0: [131  84 127 159 146 110 124 108 121 126 137  88 158 122 122  88]
1: [133 166 129 128 127 144 108 117 140 141 144 157 111 123 138 175]
2: [107 198 135 108 114 183 105 151 161 152 151 164  77 117 172 213]
3: [118 138 133 118 127 136 123 118 133 122 146 123 139 119 147 128]
4: [102 152  90 100 122 147 106 150 149 152 105 181  81 118 143 209]
5: [102 185 133 113 101 173 101 152 159 139 139 157  89 121 170 201]
6: [130 111 137 143 128 126 122 115 137 115 137 120 140 121 139 122]
7: [118 157 129 114 130 145 124 130 139 148 134 136 117 123 151 153]
8: [134 100 136 140 147 108 124 122 137 125 147 105 144 123 139  89]
9: [103 145 124 130 112 130 127 113 146 141 150 117 122 130 153 139]
10: [149  69 134 149 135  88 132 123 118 122 139  89 147 118 122  76]
11: [135 106 126 125 133 120 151 142  97 114 100 129 128 126  94  99]
12: [133  87 143 136 123 104 124 117 125 142 143 102 154 126 129  93]
13: [143  83 131 151 160  96 144 110 107 101 124  86 155 126 105  71]
14: [154  26 125 139 200  64 168 124  66  78  67  89 184 151  28   0]
15: [152 100 124 147 129 115 130 128 136 131 146 100 151 122 137 113]
16: [149  99 133 145 127 105 125 130 133 125 151 103 143 111 131  98]
17: [158 109 153 138 144 104 143 110 100 104 126 118 167 128  98  75]
18: [100 218 120 103  97 174 101 146 169 178 168 180  65 121 189 249]
19: [104 187 127 125  88 159 102 129 179 162 150 141  94 140 170 196]
20: [137 136 134 136 136 131 135 134 121 118 147 116 137 128 132 110]
21: [151 115 150 126 144 126 129  95 104  92 120 140 142 130  99 103]
22: [130 118 109 114 133 117 128 148  97 128 105 143 119 134 103 118]
23: [145 128 142 141 118 112 119 131 124 116 155 111 139 125 129 105]
24: [147  99 136 141 136  99 142 135 122 124 145 103 143 120 125  92]
25: [142 133 133 134 128 126 126 123 103 130 144 135 127 121 128 109]
26: [120  70 130 113 128 103 133 144 103 138 105 104 140 142  92  91]
27: [143 122 132 133 125 128 126 128 118 123 138 117 129 119 137 117]
28: [114 150 129 133 107 142 123 142 130 131 143 126 123 118 157 155]
29: [129 133 124 108 125 126 138 138 136 118 133 123 149 115 140 121]
30: [174  46 136 150 176  56 155 104  81  93 123  60 206 125  96  16]
31: [111 114 112 124 136 126 123 154 115 146 103 128 118 136 106 125]
32: [135 124 141 129 140 118 133 105 127 105 114 127 140 138 110 114]
33: [142  92 127 146 160 104 145 116 119  99 131  87 175 131  92  54]
34: [105 152 132 139  97 144 113 115 167 145 149 142  98 119 164 177]
35: [116 154 120 115 118 157 118 134 154 143 146 134 103 121 162 163]
36: [137 107 143 147 139 117 135  93 110 114 123 113 154 125 111  87]
37: [140  99 124 123 135 118 148 141 108 110  95 129 150 142  84  93]
38: [123 163 138 117 125 145 125 137 139 129 126 143 114 126 157 172]
39: [150 132 134 137 136 118 132 105 111 110 130 126 138 140 116 103]
40: [161  70 142 154 164  87 141 100  86  89 122  83 172 134  90  33]
41: [146  87 144 153 162 106 136 108 103 111 120  97 166 124  99  70]
42: [102 193 130 125  80 174 112 137 162 149 152 140  94 131 167 190]
43: [162  72 151 143 160  84 133  90  81  88 120  97 187 135  78  26]
44: [139 121 143 124 139 130 137 107 110 125 129 128 128 140 125 102]
45: [115 144 112 110 131 143 123 148 121 141 106 149  94 122 128 162]
46: [127  76 110 135 142 119 132 144 110 115  93 104 137 147  88  82]
47: [ 89 194 117 122  96 185 111 149 173 155 149 150  91 114 207 228]
48: [153 101 135 157 134 106 113 123 132 125 147 108 134 119 139 100]
49: [151  34 126 139 194  69 165 125  71  81  72  92 180 150  35   0]
50: [136 100 113 129 144 106 151 134  89 105 104 141 139 131  84  84]
51: [148  98 138 157 156 106 145 108 116 118 148 109 142 132 125  85]
52: [106 166 130 137  92 137 128 123 159 159 161 136 113 123 157 159]
53: [137 102 127 120 136 118 126 124 117 122  98 140 125 131 102 122]
54: [130 112 131 144 121 106 114 116 147 133 137 117 144 129 141 123]
55: [129 127 124 154 125 120 113 131 133 144 142 116 130 127 120 105]
56: [130 109 130 163 127 109 134 120 128 131 144  99 139 140 144 114]
57: [138 101 118 128 143 113 147 150  99 112 102 117 126 135 100 100]
58: [148  93 144 150 161 109 138  79  86  91 117 112 177 127  79  54]
59: [132  94 120 154 152 100 128 128 147 129 133  83 154 126 119  83]
60: [129 137 125 115 133 140 132 123 136 134 133 140 107 122 145 149]
61: [105 149 127 133 104 134 120 119 156 142 142 127 128 129 155 143]
62: [140 116 143 139 143 125 127 112 132 113 137 124 133 124 133 118]
63: [125 115 126 157 119 113 126 133 136 136 136 110 141 134 146 116]

[160  72 140 148 156  86 143 100  88  92 116  93 175 134 100  39] 40
[128 138 112 106 146 140 137 143 126 138  95 151 112 137 124 158] 45
[110 152 102  89 131 128 116 155 137 150  99 156 111 137 132 180] 45
[142 130 140 139 117 113 119 133 125 119 153 114 136 126 129 110] 23
[146  93 144 150 160 110 138  80  87  92 118 112 176 127  80  58] 58
[108 153  95 104 137 136 115 152 124 136 107 160  87 127 120 171] 45
[ 93 143 115 110 122 150 130 168 129 146 116 161  97 137 133 179] 45
[144  82 130 150 162  95 144 110 107 100 124  85 155 125 103  69] 13
[143 125 132 156 138 109 141 111 118 106 122 130 156 147 105  90] 39
[128 129 123 155 122 120 111 132 135 147 144 117 127 127 123 109] 55
[144 127 142 141 119 111 120 130 123 115 154 111 140 125 129 103] 23
[119 154 129 115 130 143 124 129 138 146 133 136 118 124 150 150] 7
[144 137 130 108 136 128 135 125 118 112 121 136 154 117 125 120] 29
[101 214 120 105  98 173 101 145 169 176 167 178  68 122 188 244] 18
[115 152 108  94 126 134 116 152 130 157  97 150 105 143 146 184] 45
[125 113 112 116 140 119 125 125 125 113  98 141 129 133  94 121] 53
[163 105 140 128 152 107 146 116 100 105 120 112 166 137  93  80] 17
[112 214 115  98 112 169  95 147 182 176 160 166  69 120 192 255] 18
[157 104 150 153 141  90 144  81  92  83 115 118 172 124  70  43] 58
[112 156 120 121 114 150 115 131 155 140 146 131 110 128 162 164] 35
[137  99 127 125 135 117 153 140  93 113  95 127 132 128  89  90] 11
[153 103 136 158 133 106 112 123 134 126 148 109 132 119 140 102] 48
[127 147 105 101 136 137 138 144 125 135 100 154 119 134 116 162] 45
[124 165 126 122 128 144 121 139 138 128 132 154 112 116 151 173] 38
[131 120 114 121 144 123 146 120 114 121 104 144 129 137  91 123] 53
[141 138 129 108 135 129 134 128 120 115 121 137 150 118 126 123] 29
[122 158 119 127  96 137 115 128 156 147 131 128 127 145 157 146] 61
[119 135 111  96 140 143 145 141 131 143 106 147 106 133 113 151] 45
[133 123 110 113 147 135 142 149 110 122  91 132 118 134 104 119] 22
[123 157 119 128  97 137 115 129 156 147 132 127 128 144 157 145] 61
[138 115 139 148 134 124 129  93 113 116 137 104 156 120 119  88] 36
[107 217 114 110 101 193  90 152 179 180 175 186  61 109 205 255] 18
[146  94 133 146 164 103 150 108 111 101 116  91 166 139  82  47] 33
[130  98 133 141 140 110 126 117 133 114 136 106 155 131 130  93] 8
[142 114 143 115 142 120 136  95 102  97 110 133 153 132 113 104] 21
[131 120 133 140 120 129 135 111 142 131 143 111 137 119 136 127] 6
[131  90 121 130 149 119 143 128 109 125 108 119 155 137  95  96] 37
[138 122 142 124 138 130 136 109 110 125 131 128 127 140 126 103] 44
[131 122 132 147 116 117 128 108 154 146 146 116 135 111 135 125] 54
[109 145 104  96 113 141 134 165 135 160 101 144 104 146 148 173] 45
[148 100 138 156 155 107 144 107 115 117 147 110 142 132 124  86] 51
[120 153 128 114 131 143 125 129 137 145 132 136 119 125 147 149] 7
[116 120 111 129 122 125 114 150 110 140  98 126 111 140 107 124] 31
[110 148 109 101 129 147 124 144 119 155 101 156  95 127 117 165] 45
[142 108 136 145 136 130 138  93 116 112 126 108 167 131 118  87] 36
[138  99 126 128 135 117 151 140  95 112  98 126 133 127  92  91] 11
[135  74 112 127 144 113 147 138 104 124  81 108 149 151  87  73] 46
[129  78 128 131 131 106 121 143 121 130 119 116 126 131 107  96] 26
[111 148 110 107 130 146 122 150 123 143 105 153  90 122 130 169] 45
[125 143 141 117 137 130 137 123 126 138 129 148 118 137 125 145] 60
[138  99 119 128 142 112 147 148 100 111 104 115 127 134 101  98] 57
[ 93 222 114  93 104 174  96 158 175 165 178 179  59  87 187 255] 18
[150  97 133 146 127 104 125 130 133 126 152 103 143 110 131  97] 16
[112 116 113 125 136 128 122 152 117 146 104 129 117 135 108 127] 31
[108 151 108  98 127 150 122 148 120 160 100 159  90 126 121 173] 45
[130  73 110 128 145 107 146 143 119 129  91 110 131 140  92  91] 46
[144 104 136 144 139 126 139  93 113 108 122 108 170 132 111  79] 36
[134  91 122 156 154  98 129 125 145 127 133  81 158 125 118  77] 59
[131 106 132 168 128 108 134 118 127 129 146  96 141 140 145 111] 56
[143 115 140 140 140 126 139  88 108 109 120 120 163 123 102  85] 36
[129  70 110 137 145 117 133 143 107 112  91 100 142 148  84  74] 46
[144 129 142 141 116 113 119 131 126 117 155 113 138 125 131 107] 23
[144  95 139 150 166 101 133  84  95  86 122 109 178 132  64  53] 58
[132  83 135 153 156 105 119 110 126 135 140  94 151 109 120  96] 0
[105 187 131 126  83 169 114 134 158 145 150 138  98 132 161 181] 42
[123 128 103  98 135 123 132 158 116 118  95 149 131 131 103 131] 22
[116 158 110 101 133 141 118 137 119 144 100 160  96 122 126 180] 45
[141  98 128 131 149 112 138 143 100 112 103 118 130 135  94  93] 57
[141 129 132 154 136 113 139 113 121 109 124 132 151 145 109  98] 39
[108 145 104  95 112 141 134 167 135 161  99 144 102 147 148 173] 45
[137  89 122 133 144 113 128 145 106 119 104 113 133 139 109  94] 57
[155 117 145 140 149 102 144 109 105  94 129 126 161 133  88  75] 17
[124 163 138 116 126 145 126 139 137 129 125 143 115 126 157 172] 38
[145 126 142 141 120 111 121 130 124 115 153 110 140 126 126 102] 23
[147  97 137 143 136  97 142 134 121 124 146 101 143 121 125  91] 24
[136 102 126 119 136 118 126 125 116 124  96 141 124 132 100 122] 53
[126 109 111 115 144 117 126 125 122 111  95 141 131 133  90 117] 53
[140 118 144 137 143 126 126 113 133 112 137 126 132 124 134 119] 62
[139 124 142 136 136 114 135 113 104 130 138 120 128 141 132 109] 44
[106 159  96 103 134 140 113 151 127 137 110 163  84 127 125 177] 45
[101 187 133 111 101 175 100 154 160 139 139 159  87 121 172 204] 5
[137 101 127 119 136 117 125 124 116 123  96 141 124 132 100 122] 53
[155 105 128 133 141 112 140 130 121 120 129 106 156 122 115 100] 24
[128 155 134 115 123 149 109 116 147 144 144 156 102 115 144 176] 1
[137 113 137 125 130 136 124 139 122 129 141 112 127 129 127 123] 27
[145 122 137 134 139 132 122 129 118 123 138 122 132 124 127 122] 27
[ 85 164 108  92 121 161 111 180 147 156 116 171  81 120 155 213] 4
[142 115 151 126 145 121 137 104 106 113 125 118 129 128 133 106] 44
[109 142 104  98 106 143 127 157 138 153 108 137 109 148 139 168] 45
[109 143 105  97 113 140 134 165 135 159 101 142 104 146 147 171] 45
[124 140 136 115 127 136 126 122 130 126 137 131 139 127 148 127] 3
[105 184 129 125  86 168 115 137 158 146 149 136  98 132 162 182] 42
[139  98 127 120 139 114 128 124 113 121  94 138 129 132  96 115] 53
[132 170 127 127 126 147 105 118 143 144 145 161 108 123 140 182] 1
[136  91 121 132 144 114 128 147 106 119 102 115 132 140 108  95] 57
[148 100 139 157 154 106 144 109 116 117 148 109 143 132 124  86] 51
[135  74 112 127 143 113 146 138 104 125  81 108 149 151  88  74] 46
[129  81 128 130 131 108 121 142 121 130 120 117 125 131 109  98] 26
[128  74 129  99 141 103 149 138 103 139 106 112 138 144  86  80] 26
[151 132 135 136 136 118 132 103 108 109 129 127 139 141 114 100] 39
[102 207 126 109  91 172 101 150 171 166 169 164  64 123 186 245] 18
[143 122 132 136 124 127 126 128 118 123 139 115 131 120 139 116] 27
[162 110 140 127 150 110 144 117 104 108 124 113 162 136  98  88] 17
[127 112 126 158 120 111 126 132 135 135 135 108 143 136 144 112] 63
[138 113 137 126 131 135 125 137 121 128 140 113 129 129 125 120] 27
[158 114 148 143 150 101 145 106 103  91 131 124 164 133  85  69] 17
[134  94 120 130 143 116 128 147 107 121 102 116 131 140 110 100] 57
[144  87 116 113 134 115 155 144 109 112  94 126 138 140  90  85] 37
[131  73 111 129 144 107 146 140 120 129  93 109 132 140  95  90] 46
[121  72 130 114 128 104 134 144 102 137 104 105 140 141  92  91] 26
[136 114 142 155 131 118 144 120 117 114 120 119 151 139 124  90] 36
[134  83 136 154 156 104 120 109 124 132 138  94 153 111 118  93] 0
[125 125 117 121 115 123 120 143 142 134 138 116 147 113 143 125] 29
[129  76 130 101 141 104 148 137 104 139 108 112 138 144  89  82] 26
[151 116 149 126 144 126 129  96 106  93 121 140 142 130 100 104] 21
[114 153 107  87 116 141 133 152 136 160 101 151 100 145 133 171] 45
[121  74 125 102 135 100 143 142 102 136  92 114 139 139  91  78] 26
[141  94 127 146 158 106 144 116 120 102 132  90 172 131  95  59] 33
[110 149 109 100 127 149 122 147 120 158 102 157  92 126 122 170] 45
[113 152 107  86 116 142 134 152 136 160 100 151 100 146 133 172] 45
[107 165 130 137  93 138 128 124 158 158 159 136 113 123 157 159] 52
[126 148 105 101 135 137 137 145 125 136 100 155 118 134 117 164] 45
[109 169  98 110 131 139 116 146 125 148 102 156  96 128 117 186] 45
[ 89 143 112 114 102 139 135 161 135 167 114 154  91 127 144 176] 45
[128 152 129 127 119 144 106 123 138 136 144 149 111 122 146 174] 1
[126 123 117 121 115 121 121 144 142 134 137 115 149 113 142 122] 29
[145 110 141 142 141 124 140  85 105 106 118 118 168 123  98  76] 36
[152 143 146 138 122 113 127 114 122  99 141 134 152 132 104 101] 39
[134  88 122 158 155  96 129 125 146 126 133  77 160 126 116  72] 59
